Here is a table of points, one per row:
[  5 -12 -31 -31 -28  13   1 -11 -37 -31]
[ -1 -16 -29 -28 -30  18  -3 -12 -40 -25]
[ 57  45  30 -65 -13 -50  -1  64  12  -4]
[-15 -17   0  -8 -14 -34  -3 -23 -41  -3]
[  9 -28 -39  34  -7 -21 -60 -25  48  -9]
[  1 -18 -20 -26 -30  -7  -4 -22 -35 -15]
[-38  50  60  26  58 -55  52  36  18  32]
[-39  76  75  13  74 -56  59  68  64  29]
[-39 -32 -31  41 -26 127  37 -21  79 127]
[-57 -13  77 -16  -3  -7  39 -21  -8 -39]
[-36  72  69  12  71 -55  64  63  65  31]
[-32   1  35  14  18 -55  13 -16 -36  14]
[-22  21   7 -62  26 -55 -63  22 -39 -63]
[ 28 -33 -48  30 -29   8 -42 -23  85 100]
[-46 -34 -31 102   8  59 -60 -23 -11 -63]
[ -3 -16 -28 -25 -26  18  -8 -13 -37 -20]
[127 -25 -60 -40 -32 -35 -52 -23 -12 -25]
[-37  65  58  24  64 -55  60  53  42  31]
[-58 -13  44  22 -18  51  59 -18 -15 -40]
[  8 -17 -31 -27 -31   3  -1 -18 -39 -19]
[-36  75  64  16  68 -54  65  63  60  31]
[  9 -17 -30 -33 -31   9   2 -19 -41 -25]
[121 -34 -63  23 -36  61 -34 -20  14  45]
[-37  31  55  30  46 -59  35  10 -19  27]
[-55 -27  -5  65 -17  95   4 -23 -28 -59]
[-16 -33 -12 -47  -7 -37 -14 -18  -5 -39]
[ 30 -36 -59  56 -33 119 -51 -20  13  25]
[127  29 -10 -66 -29 -50 -24  37 -11 -33]
[-15 -18 -26 -18 -26  25 -10 -18 -39 -18]
[ 11 -12 -30 -31 -31  13   3 -15 -35 -29]
[-54 -18   9  18  65  61 -63 -16  26 -11]
These points spread out most along one direction. How many in every 100 of the points above lie lower along it than each point below? Answers are rounded to whole numbers. More than half of the points above lie lower than the first one.
[  5 -12 -31 -31 -28  13   1 -11 -37 -31] 61
[-37  31  55  30  46 -59  35  10 -19  27] 16
[-15 -18 -26 -18 -26  25 -10 -18 -39 -18] 74
[-54 -18   9  18  65  61 -63 -16  26 -11] 35
[ 28 -33 -48  30 -29   8 -42 -23  85 100] 58
[-39  76  75  13  74 -56  59  68  64  29] 0
[-36  72  69  12  71 -55  64  63  65  31] 3
[-16 -33 -12 -47  -7 -37 -14 -18  -5 -39] 42
[-39 -32 -31  41 -26 127  37 -21  79 127] 48
[-58 -13  44  22 -18  51  59 -18 -15 -40] 32
[-57 -13  77 -16  -3  -7  39 -21  -8 -39] 23
[ 57  45  30 -65 -13 -50  -1  64  12  -4] 26
[127  29 -10 -66 -29 -50 -24  37 -11 -33] 45
[-55 -27  -5  65 -17  95   4 -23 -28 -59] 84
[ -3 -16 -28 -25 -26  18  -8 -13 -37 -20] 65
[-38  50  60  26  58 -55  52  36  18  32] 13
[  9 -28 -39  34  -7 -21 -60 -25  48  -9] 55
[-37  65  58  24  64 -55  60  53  42  31] 10
[-36  75  64  16  68 -54  65  63  60  31] 6
[ 11 -12 -30 -31 -31  13   3 -15 -35 -29] 71
[  8 -17 -31 -27 -31   3  -1 -18 -39 -19] 68
[ -1 -16 -29 -28 -30  18  -3 -12 -40 -25] 77
[-22  21   7 -62  26 -55 -63  22 -39 -63] 29
[-32   1  35  14  18 -55  13 -16 -36  14] 19
[121 -34 -63  23 -36  61 -34 -20  14  45] 94
[-46 -34 -31 102   8  59 -60 -23 -11 -63] 87
[127 -25 -60 -40 -32 -35 -52 -23 -12 -25] 90
[  9 -17 -30 -33 -31   9   2 -19 -41 -25] 81
[-15 -17   0  -8 -14 -34  -3 -23 -41  -3] 39
